Here are some numbered points:
[95. -18. -82. -82. 55. -48. 35. 70. 37. -36. 57. 8. 14. 48. 32. -96. 41. 12. -1. 26. 34. 29. 13. 3.] 0
[-14. -13. 13. 28. -36. 47. 6. -67. -44. 14. -47. -39. -27. -65. -38. 30. -18. -1. -14. -16. 16. -19. -25. 31.] 1
[50. -11. -45. -89. 40. -39. 48. 40. 35. -51. 59. 0. -3. 32. 87. -99. 15. 7. 10. -31. 7. 53. 74. -16.] 2
[-30. 77. 57. 127. 24. 71. -45. -50. -5. 20. 21. -7. 81. 48. -49. 127. 7. -50. 38. 33. -64. 19. -80. -19.] 3
[-21. 48. 53. 126. -6. 63. -57. -81. 32. 31. -65. 0. 49. 5. -50. 68. 17. 10. -3. 6. -22. -47. -35. -29.] 4
[12. -26. -71. -127. -11. -71. 52. 28. 1. 17. -52. -2. -89. -47. 84. -86. 8. 59. -8. -22. 48. -7. 8. 30.] 5
[-11. -1. 37. 15. -50. 26. -6. -38. -39. 58. -13. -18. 30. -12. 0. 51. 9. 1. 12. -4. 7. -26. -13. -55.] 6
[-37. -49. 48. 46. -51. 68. -23. -49. -5. 20. -40. -17. 29. -18. -16. 53. -46. 35. -9. -15. -27. -9. -8. -12.] 7
[21. -58. -77. -89. -24. -26. 56. 33. -35. -20. 19. -10. -47. -19. 74. -91. -59. 3. 42. 19. 39. -25. 53. -9.] 8
[-40. 87. 78. 127. -6. 35. -61. -61. 14. 12. -53. 36. 116. 57. -29. 127. 23. -50. 39. 44. -66. -26. -67. -37.] 9
[-13. -68. -42. -109. -33. -32. 11. 51. -13. -28. -1. -16. -23. -35. 12. -68. 11. 18. -15. -3. 63. 13. 20. 11.] 10
[32. -69. -55. -76. 54. -51. 30. 66. 23. -27. 36. 32. -103. -26. 62. -127. 48. -13. -12. 1. 24. 42. 55. -11.] 11
[15. -93. -89. -127. -18. -85. 27. 54. -11. 16. 8. 13. -56. -37. 21. -61. 7. 58. 34. 11. 33. -9. 44. 39.] 12
Which five points above are nearest to each new point? Their numbers follow each, smallest number first.
[-47. 79. 32. 104. -9. 28. -44. -72. 3. 29. -8. 32. 50. 2. -29. 81. -8. 14. -41. 9. -28. -26. 5. -59.] 3 4 6 7 9
[-73. 25. 11. 38. -24. 25. -33. -40. 25. 25. -69. -16. -23. -10. -41. 34. -16. 50. -37. -2. -62. -37. 10. 3.] 1 3 4 6 7
[-25. 1. 23. 15. -62. 60. -21. -31. -45. 23. -56. -28. -38. -35. -50. 31. -28. -34. 6. -10. 50. -8. -34. 55.] 1 4 6 7 10
[70. -13. -53. -93. 45. -28. 34. 96. -24. -61. 42. 5. -79. 24. 48. -105. 10. 15. -38. -2. 23. 54. 39. 3.] 0 2 8 10 11
[40. -24. -86. -78. 44. -51. 31. 87. 36. -9. 91. -17. -28. 21. 50. -96. 41. -23. -34. -6. 25. 28. 92. -39.] 0 2 8 10 11
[43. -56. -47. -84. -49. -17. 48. 29. -12. 6. 25. 18. -34. -19. 27. -33. 22. 23. 22. -50. 29. -10. 42. 23.] 2 5 8 10 12
[-2. -40. -27. -86. 2. -55. 62. 58. 7. -20. 29. -19. -63. -8. 33. -115. -27. 32. -18. -5. 53. -1. 18. 22.] 5 8 10 11 12
[-30. 2. 36. -46. -23. 5. 21. -28. -36. -7. -57. -21. 24. -67. -23. 46. -35. -3. 10. -5. 20. -34. -52. 2.] 1 4 6 7 10
[70. -58. -82. -116. 59. -66. 17. 57. 15. -32. 66. 1. -88. -14. 36. -96. 36. -2. -19. 22. 28. 14. 34. 9.] 0 2 10 11 12
[-40. 56. 90. 120. 28. 65. -58. -54. 26. 1. -35. 40. 56. 18. -36. 87. -16. -5. 7. -3. -65. -29. -18. -32.] 3 4 6 7 9
[50. -68. -84. -106. -27. -33. 24. 41. -29. -4. 63. 28. -68. -17. 17. -82. -19. 29. 22. -25. 42. 5. 46. 21.] 5 8 10 11 12
[-45. 36. 55. 86. 20. -1. 1. -55. -7. 24. -4. -4. 20. 23. -31. 39. 35. -23. -21. 45. -41. -21. -40. 2.] 1 3 4 6 7
[67. -63. -38. -68. 44. -69. 24. 72. 8. -31. 71. -22. -40. 36. 45. -94. -2. 48. -12. -12. 52. 43. 8. 9.] 0 2 10 11 12
[-21. 52. 77. 74. 5. -6. -11. -77. -13. 31. -58. 16. 22. -27. -20. 40. 42. -28. -39. -4. -23. -29. -33. 40.] 1 4 6 7 9
